In the data rows, zero lies at 4.5, halfway between 4 and 5.
Here are some numbered points:
[4 4 5 4 4 6 4 6 4 4 4 4 4 5 5] 0
[4 4 4 4 5 4 5 6 5 5 4 5 5 4 4] 1
[6 6 8 3 5 8 5 6 6 6 6 3 3 7 7] 2
[5 5 3 3 6 3 3 3 4 4 2 5 5 4 4] 3
[5 5 5 6 2 6 2 5 5 5 5 4 4 4 4] 4
[5 5 3 3 5 3 3 3 3 3 2 4 4 5 5] 5
[4 4 7 3 5 5 1 6 4 4 6 3 3 3 3] 6
[4 4 2 3 6 4 5 4 2 2 2 5 5 3 3] 7
[4 4 4 4 5 3 6 4 5 5 4 4 4 4 4] 8
[3 3 6 5 4 5 6 6 6 6 5 4 4 5 6] 9
[3 3 4 6 3 6 2 6 5 5 5 4 4 4 4] 10
[7 6 5 9 0 6 5 1 6 6 4 7 7 3 3] 11
[4 4 5 4 4 5 5 5 4 4 6 5 5 3 3] 12
[4 4 3 6 3 4 3 4 4 4 5 4 4 3 3] 13
[4 4 3 4 6 3 5 3 3 3 4 5 6 3 4] 14
[6 6 1 6 2 5 3 5 3 3 4 5 5 2 2] 15
[4 4 6 6 4 6 4 5 8 8 8 5 5 4 4] 16
[5 6 2 4 7 3 5 4 4 4 3 7 7 5 5] 17
[5 5 4 4 6 3 4 1 6 6 4 6 6 6 5] 18
[3 3 5 4 4 2 5 4 6 6 4 5 5 4 4] 19
[3 3 4 5 5 4 5 6 5 5 5 5 5 5 5] 20
[3 3 6 5 4 6 4 5 5 5 5 4 4 5 5] 21
[3 3 4 4 4 3 6 5 4 4 4 3 3 5 5] 22
[6 6 4 3 8 4 6 1 3 3 2 6 6 5 5] 23
[6 6 4 5 6 3 6 4 3 3 4 5 5 4 3] 24
[3 3 5 5 4 6 6 6 3 3 3 5 5 4 4] 25
Which point above is nearest to each new point by angle? Its number follows each.
[5 5 5 2 6 3 3 3 7 7 3 4 4 4 4] 18
[3 3 5 4 4 4 3 4 4 4 5 4 4 4 4] 6
[3 3 5 5 4 4 4 5 4 4 6 5 5 5 5] 20
[5 5 8 4 5 6 4 4 6 6 5 3 3 5 5] 2
[5 5 4 6 3 5 4 4 3 3 6 5 5 3 3] 15
[5 5 4 5 3 6 5 6 3 3 4 4 4 3 3] 15
[5 5 5 4 6 4 3 4 6 6 5 4 4 5 5] 18
[5 5 3 5 3 5 5 5 4 4 5 6 7 2 2] 15
[5 5 6 5 3 4 4 4 5 6 6 4 4 5 5] 16
[4 4 4 4 5 4 4 4 6 5 2 5 5 4 4] 3
[9 9 5 0 3 8 9 9 9 9 8 0 0 8 8] 2
